One turn moves every row onto another: examples first, then more rows asked:
J628: [  0   9 -19 -21 -16   0  -7 -17 -12   9  -1  -1   4  -9 -26  15 -18   7
  10  -2  -3 -10  17]
J653: [ -3 -10  11 -27  24   3 -15   8  15   2  15 -13  -3 -18 -37  20   1  18
  12  -1   8  -9   5]
J940: [-20   4   3 -14  16  10   5   3 -11  -1  -1 -21 -19   1 -14  21 -12  19
 -14  20  18 -21  17]
J939: [ -3  -6 -10   0  -1  -6 -31 -18   7  10   8   2  -1  -1  -7  20 -21   2
   0  -9  11  -6  29]
J590: [-22  10   2 -14  27  16 -11  -7  10  -7  10 -13 -18  -4 -27  13 -35 -16
   1 -20   3 -16  22]
J824: [  2   7  -9  -3  18   2   4   1  28   8   1  -6 -21  -7 -27  17 -14   8
   5  -8  27  -7  31]
J826: [ -5  12 -20 -11  16   9  -6   0  -6  10  25 -25 -10  -4 -39  27  -5   2
  -5  10  17   3  25]
J254: [-20   7  -1 -14  15   9   0   7  -2  -1  -4 -24 -21   0 -13  17  -7  25
 -13  21  18 -17  14]
J401: [-14  10  12  -8  16  -4  -3  -8  -2  -6   1 -30 -12   2 -23  16   0  15
  18   7  22   9   4]
J383: [ -3   0  -5 -26  -1   9 -11 -26  22  -3  26  -2   5   6 -20   8 -31  -5
  18 -12   4 -12   0]
J19: [  1  -7  -1  -9   2 -14  -9  -3  19  -8   9 -12   9   3 -18  13  -1  -2
  15 -18  21 -33   8]
J502: [-11   3  -5 -25  -4   9 -24 -16  18 -16  12   2  -7   4  -9   3 -26  -9
  16  -7   1 -22 -13]
J914: [-21  -1   5 -39   6   8 -14  -1   3  14  11 -10  -8   1 -27   5  -7 -10
   4 -21  15 -37  -3]
J112: [ -4   3  -9 -18  -1  17  -4 -29  18   0  20   3   4   3 -14  14 -37   0
   3   0  13 -32   9]
J211: [-26  -7 -12 -17  11  10 -30 -22   3  20  18  -2 -26   5  -7   4 -20   8
  -6  -3  23 -21   2]
J148: [-12  -7 -25  -8  16   9 -14   0   1   1  19  12  -7  12 -12   4 -18  18
  10  17  17 -21  -6]
J486: [ -3  13 -16  -8  10   7  -1  -4  -1  14  31 -22 -11  -3 -39  19  -6   2
  -2   9  23   6  24]
J339: [ -6  -4   5 -13  22  11  -9  -5  20  -2  25   5 -14 -11  -2  -1 -13   1
  14  20  23 -14   9]
J536: [-11   5 -14 -24  -3  14 -13 -18  10 -13  14  11  -9   0  -5  14 -30  -9
  -3  -4   2 -37   3]
J162: [  1  -6   5 -32 -12   4 -21 -14  -3  -7  19   2   2   1 -30  15   0   3
  -9  12  -3  -9  13]
J475: [-11   6 -16 -19  -6  -5  -7 -28  18 -15   1 -30 -21  17 -28   8 -12  -3
  -3   1  21 -25   3]
J177: [-17   3  -8  -9  15   3 -16 -19  -7  -6 -10  -1 -32  13 -30  33 -12   9
 -15  -6  19 -11  17]
J416: [-17   7  16 -12  12  -8  -9  -6   2  -9   3 -31 -10   1 -23  13  -3  16
  15   4  12  12   2]
J855: [-32  24  -3 -33  20   3 -12   5   9  12   3   4   1   2 -15  15 -26  -5
   9  -9  -1 -13   7]
J989: [-17  23  -6 -16  11   2 -12  20  -1  -9  13  -9 -25   2 -29  14  11  -5
  -7  -4  10   2   8]
J715: [-13   5 -11 -39   8  -2 -28 -10   2   5   3 -10 -25  -2 -29  22  11  -3
   3  16  23 -12  -9]
J316: [-20  20 -18  -3   9  -9  -5 -22  17 -12  16 -15  -1   1 -30  10 -11  14
  12 -14  17 -27 -11]
J673: [-18  22 -11 -15  10  -1 -16  22   1 -12  13 -12 -26   1 -24  15   9 -12
  -8   3  12  -6   5]

J940 moves to J486
J590 moves to J339
J148 moves to J628
Now find these:
J653 moves to J715
J536 moves to J112
J254 moves to J826
J939 moves to J19

